A: several groups of rows, each row roughly a mix of its group's hidden directions:
A (108 x 10):
[[  3.2 -11.8 -17.0  41.5 -11.9  -5.6 -32.1  21.1  37.9  -1.0]
 [-39.1  10.4  44.0  -8.7   4.7 -25.5 -15.5 -15.4  -5.5 -20.5]
 [ 30.8  -0.5  -9.7 -32.1 -14.9 -29.2  -9.6 -24.8  19.9 -31.5]
 [-13.0  21.8  -9.4  27.2 -21.7   8.1 -18.8  31.1  43.4  -5.8]
 [-21.4   4.0 -12.9  48.9 -13.8 -22.9   4.3  -6.2  25.2 -28.5]
 [  5.9   6.0  19.8  -1.4 -14.3   3.7 -53.1  13.3 -18.0  35.3]
 [ 48.4 -12.0  10.2 -17.9 -18.5  11.2 -20.1  20.9 -32.0  -1.5]
 [ 15.3 -39.5   8.5  -9.4 -18.5  11.3  -1.2 -46.6  22.3  12.2]
 [ 12.4 -16.8  32.7 -23.1  29.2 -29.8  -7.3  -6.1  21.8 -30.1]
 [-51.4  -5.0  44.3   1.7   3.6  18.5 -13.8  -4.8   6.1   0.3]
 [-33.1  -2.9 -24.3  28.8  -8.4 -17.2  43.4 -16.9 -13.2  -3.7]
 [ 39.9  -8.7   3.3 -21.4  -1.6  -1.5  23.4 -15.4   5.1 -47.9]
 [ 14.6   7.8   9.5  60.1   4.5 -14.3 -14.1  15.1  13.9 -20.6]
 [ 29.4 -16.3  29.1  28.5  -3.2 -37.5  -6.1 -20.9   9.5 -21.6]
 [ 10.5  -9.0 -27.8  21.8  10.3  21.1  -6.5  51.9  -3.2  22.6]
 [ 33.4 -24.9 -12.6  18.0 -13.2  43.1  -1.9  24.4  -7.3 -18.5]
 [ 11.1  15.4  10.7  16.1   3.5 -27.1  -7.5  31.5 -40.5  32.8]
 [ 20.5  -1.7   0.1  14.7  -5.1   7.0 -27.3  59.9  -5.5  12.9]
 [-26.3  -9.2 -14.0  26.9  47.3  -5.7   7.9  -0.3  22.4 -26.8]
 [  7.4 -40.1 -17.1  28.1 -32.1  -4.0 -22.2  23.1  20.8  -1.9]
 [  4.0  33.0 -32.9  11.3 -22.7  44.9 -16.8   3.2   8.4  -6.1]
 [ -3.7 -17.0   4.5 -38.3  -9.9  -6.6  -6.8 -25.3  36.2 -36.3]
 [ 13.3 -27.8  -0.8  39.9  -2.5  -1.5 -29.7  42.3  -4.7   3.2]
 [-15.2 -25.8  26.3 -11.7  14.0  -7.5  11.8  -3.6  54.9   9.8]
 [-25.9  30.8  -2.4  -7.5  28.5  34.2  -5.4  11.2  16.8  33.8]
 [ 12.0  17.6  -7.4  24.3  -7.4  18.8  -9.3  20.3  33.1 -46.3]
 [-15.4  15.2  19.6 -19.3  35.8  19.4 -14.2  16.4  33.0  28.4]
 [ 13.6 -48.4  -6.9  18.9   2.5  -7.4  34.5  13.0 -14.7 -26.2]
 [ 55.2   0.8   1.9 -27.2  -7.7  13.8  10.3 -27.0   8.0 -17.7]
 [-15.6  14.4  -0.6 -57.5  -8.6  20.7  16.1   5.4 -24.5   9.6]
 [ 29.4 -26.3  19.3  25.8  14.6  11.1   0.9 -22.4  18.7 -38.2]
 [ 32.2 -28.2   3.1   4.4 -25.5  -6.1 -21.9 -42.3   1.9 -20.6]
 [-27.8 -15.4   1.6  47.2   5.0 -13.2  40.3   4.1  12.9  -1.4]
 [-14.6   2.9  26.0  -9.1 -23.0 -22.1 -53.5  -5.0  10.4  15.9]
 [ 14.8  -8.2   0.6  -9.5 -16.9 -44.6 -30.7  33.6  -8.9  21.1]
 [-22.6 -25.6  -5.9 -17.1   6.6 -27.7  -1.2  50.4  -5.3  19.4]
 [  6.9  21.5  12.8  -5.5  -9.8 -60.4 -23.5  -3.2 -10.0  11.6]
 [-19.0  25.2 -36.3   3.2 -28.1 -31.7   5.9   0.6 -20.1 -26.3]
 [-10.0  20.6  11.0 -12.0   7.8  -6.8   3.8 -47.5   2.2 -45.6]
 [-14.7 -26.4  -2.4  15.3   3.5  43.0  35.3   3.1  29.1 -11.6]
 [-22.9  16.6 -18.5 -35.7  33.9   2.8  18.1 -24.4  27.0   4.1]
 [-10.5 -20.1   4.0 -10.4  23.3  32.9  46.9 -20.6  11.3  15.0]
 [-17.2 -14.3 -28.0  31.4  27.0  25.9   5.8  35.8 -15.8   3.6]
 [  9.0  23.8  20.2  20.0 -32.7   8.9 -37.7  23.4 -22.2  13.4]
 [-30.2  13.2   2.5 -17.5  -4.1  -4.6 -32.9 -20.2  20.3  43.7]
 [-42.3  24.3  -2.1   5.8  21.8 -34.9  12.0  19.9  20.7 -13.1]
 [  1.1  -1.8 -12.7   7.1 -16.8  26.1  21.4  51.2 -29.4 -10.8]
 [ -2.9 -12.8  17.5 -24.9  10.2 -32.9   8.4  -0.6  39.2 -36.8]
 [ 22.2 -31.5   9.8  -6.5  -7.8   8.6  -0.2 -41.0  33.5 -26.1]
 [ -8.8  42.8  -7.6  12.8   6.2  10.4  43.6 -25.9   1.8 -20.1]
 [  0.5 -43.1 -15.5  36.9  -1.9 -16.1  14.4 -18.0  20.7 -23.9]
 [ 28.0  -6.9  14.5  -3.1 -25.5 -53.0 -19.7  18.4   3.8  -0.3]
 [-35.0   8.4  20.6  12.7  -2.7 -53.0 -17.8  10.3  -9.4  -6.6]
 [-21.0 -10.2  -7.5 -38.7 -24.6 -10.1   4.9 -13.2   5.3  47.1]
 [ 13.3  33.4 -32.1  -9.5  16.3 -32.3  -7.3  -6.9 -37.7   1.5]
 [-16.6  16.7 -14.1   4.3   1.8  -7.5  24.5 -45.3  36.8 -20.2]
 [ 13.2 -36.2  -2.0   2.8 -35.6   1.0   5.8 -37.7  29.5 -12.5]
 [-44.5 -41.3 -32.2 -11.1   7.4  15.0   2.8   2.7   6.8  -7.4]
 [ -5.7  -1.6   7.3  15.4  17.0  33.7 -18.6 -24.3   3.6  50.5]
 [-33.7   6.8  -0.5 -34.8  35.5  -2.8  13.3  11.2 -21.6  28.5]
 [-10.2  21.8 -13.0 -25.7   1.5 -54.8 -17.6 -21.3   5.6   6.8]
 [  9.9 -15.8   3.7  53.8  39.5  -9.9   4.6 -14.7  -9.7  -1.2]
 [-18.3  -4.9  -5.9  33.8  21.4   7.8  51.9  20.0  -8.9  -4.3]
 [-14.2  41.2 -37.0 -26.1 -28.5   0.1 -17.5   7.3 -11.1   2.6]
 [  9.3 -13.1  31.1  14.8 -25.6  44.6 -31.9  -4.8   9.4  -5.1]
 [-19.6 -25.4  -5.5  23.6  -1.7  -6.5  43.2  10.6  38.6 -10.6]
 [ 24.6 -10.7  -8.7  29.3 -34.4  -3.4 -21.8 -20.6  13.4 -36.3]
 [  3.3 -34.4  25.7  32.9   4.1 -14.9  33.1  31.1  -0.9   0.1]
 [ 13.7 -24.7   0.5  57.2 -11.8  -4.2 -28.0  14.2  -4.1   3.3]
 [ 22.1 -17.4  19.1  51.6   8.9 -13.4 -28.5  -0.8 -15.9  10.1]
 [-27.7  17.7   1.1 -16.4  15.3 -38.3 -14.4   0.3 -29.9  33.0]
 [-26.9 -15.0 -22.4   3.4  13.8  28.6   5.0  33.0  -2.6  40.6]
 [-42.4 -32.5 -30.4  -3.3  16.6   3.3   2.1   0.5  27.2 -20.7]
 [  5.7   6.0 -34.7  31.3  33.3  16.9   0.1  26.8  16.7  24.6]
 [-24.0  19.6 -23.3 -27.6  19.5  23.1 -11.4  39.7  14.0  12.8]
 [  7.5 -12.4 -40.8   4.0  -4.1  53.5  -2.4  -9.1  18.7  -5.9]
 [ -1.5  43.5   7.4  -6.0 -29.4  16.1  -7.7 -33.5 -14.9  27.1]
 [  5.0  10.7  -6.0 -43.2  21.4 -13.5  -2.7 -37.1 -12.9 -31.9]
 [ 20.6 -22.1  51.6 -21.5  -7.0  28.1   8.2   0.2   6.8 -16.1]
 [-46.6 -16.6 -11.3 -30.5 -25.9   5.3 -20.2  -7.3  19.4 -14.2]
 [ -6.5  -1.4 -31.0  16.6 -10.8  24.1   0.0 -34.8  36.6 -26.8]
 [  7.1 -15.2 -12.8  -1.7 -17.9  -7.4  -8.8 -51.3 -36.4  19.8]
 [ -4.5  16.6  14.8 -24.9 -44.9 -14.1 -26.8 -18.6  28.4  -5.4]
 [-37.1  12.8 -32.9  -2.1 -30.1  -7.9  22.0   1.2 -13.4  31.4]
 [-21.2 -11.3 -10.7 -40.9  12.5  39.5  -5.2  -8.5  18.3  27.1]
 [-31.8   3.9  -8.9  37.5   4.3  20.6  37.2  18.0  19.5  14.4]
 [  6.0  24.2 -18.9  20.0   1.1  21.5 -38.3   2.5 -42.7  10.3]
 [-31.3 -40.6 -15.1  19.0   4.4  -2.4 -18.0 -39.5   9.6   5.0]
 [ -4.4 -20.3  -7.9   0.5   1.9   4.8  25.1  -6.1  15.9 -61.7]
 [-22.0 -21.2   0.7   0.4 -23.9  15.2 -46.0  32.0 -15.6  11.2]
 [  6.1 -16.7 -15.9  33.2 -28.3   0.9  -3.3  43.0  19.2 -23.3]
 [  5.0  52.3   3.8 -21.7 -35.4  12.1  -9.5  19.1  10.5   6.5]
 [  1.3 -13.7  -2.3  11.9  -1.1  60.5  -9.8   0.1 -10.8 -32.2]
 [ 14.9  26.0 -33.8 -14.3 -22.2  27.3   7.9  15.4 -32.7 -19.7]
 [-25.3 -20.0 -24.5  -3.3  17.6  23.5  26.5  36.8 -18.9 -17.8]
 [ 22.7  20.8   1.5 -11.9 -50.9   0.0 -24.9   9.8  21.7  19.4]
 [ 21.8  29.7  16.1 -46.8  23.4 -12.8  20.2 -14.3   5.9   9.2]
 [  4.7  30.0  15.2 -12.7  -9.4   9.6 -34.9 -46.4   5.7  18.5]
 [-48.7 -22.1  -3.1   0.6  18.7  37.7  18.0  12.7  10.3  -3.3]
 [ 10.7 -33.5  11.4 -34.5 -31.9   2.6  11.8   7.2  37.6   7.6]
 [ 13.4 -33.6  27.8 -17.0  18.3  -5.0 -12.0 -39.3  -5.4  28.3]
 [  4.5  -1.2   3.8  49.5  18.8  21.8 -14.4 -23.9 -23.7  24.4]
 [ -1.9 -14.6   4.6 -43.4  16.0  34.2 -14.1  23.2 -24.4  19.2]
 [ 32.8 -24.3  12.3  34.0 -21.2  22.5  21.0  15.0  14.3 -21.1]
 [  3.3 -20.9 -17.5 -27.9 -19.5   5.8   9.4  53.4  11.9 -14.7]
 [-25.3  35.1 -22.1   4.7 -11.5 -33.7 -17.7  19.7 -28.4   9.3]
 [ -0.7   7.8 -23.5 -28.6  27.0 -37.4  40.3  -1.4  -5.4  -5.8]
 [-14.6 -10.7 -27.8  35.7 -31.6  -4.5  19.8 -29.5 -21.7  10.9]]

one row of each group, then the others: which group is each in?
[-18.3  33.7  -6.4 -50.4 -26.6  13.7   8.6  -9.6  11.5   1.6] : <124>
[ 27.5  11.4  -5.0 -10.5   4.5   3.2 -15.3 -15.3   6.1 -60.8] : <85>
[ -1.6 -28.6  19.9  15.8 -31.0  26.1 -20.5  -1.3  35.5 -21.3] : <94>

[  6.8  -2.8  -5.0  -3.7   7.6  27.4 -29.2  33.3 -48.3   7.6] : <94>
[-49.0   4.5 -12.7 -30.5  26.4  -9.5   7.2 -17.4   2.9 -24.1] : <94>
[ 23.0   5.4 -14.3 -18.1  -1.2  38.0   6.0 -43.3  18.1 -21.7] : <94>
[ -1.9  51.4  21.8  -8.5   3.1  12.2  -5.7 -23.3 -29.0  22.0] : <124>
[ 20.5 -34.2  17.1  13.0  18.6  14.3  14.6 -31.7 -33.1  18.4] : <85>
[ -0.7  -5.1 -15.8  56.0  -1.0  -9.4   5.9 -14.7  31.4 -22.6] : <124>
[  3.4  25.1  18.9   2.6 -17.3   2.2 -41.1 -44.9   4.6 -14.5] : <94>
[-23.9  -5.3  11.2 -19.0   6.3  41.8  -5.1  -7.2  18.4  44.2] : <94>
[-22.1   4.2  19.1 -43.4  20.9 -17.5  -8.1  15.0  20.8  32.0] : <85>
[-17.9  19.8  16.1  27.0 -22.9  -9.7 -27.4 -36.1  27.8   9.8] : <94>
[  7.6 -15.9  35.2  -5.3  37.3   5.1  -7.7  -8.7  44.5 -11.8] : <85>
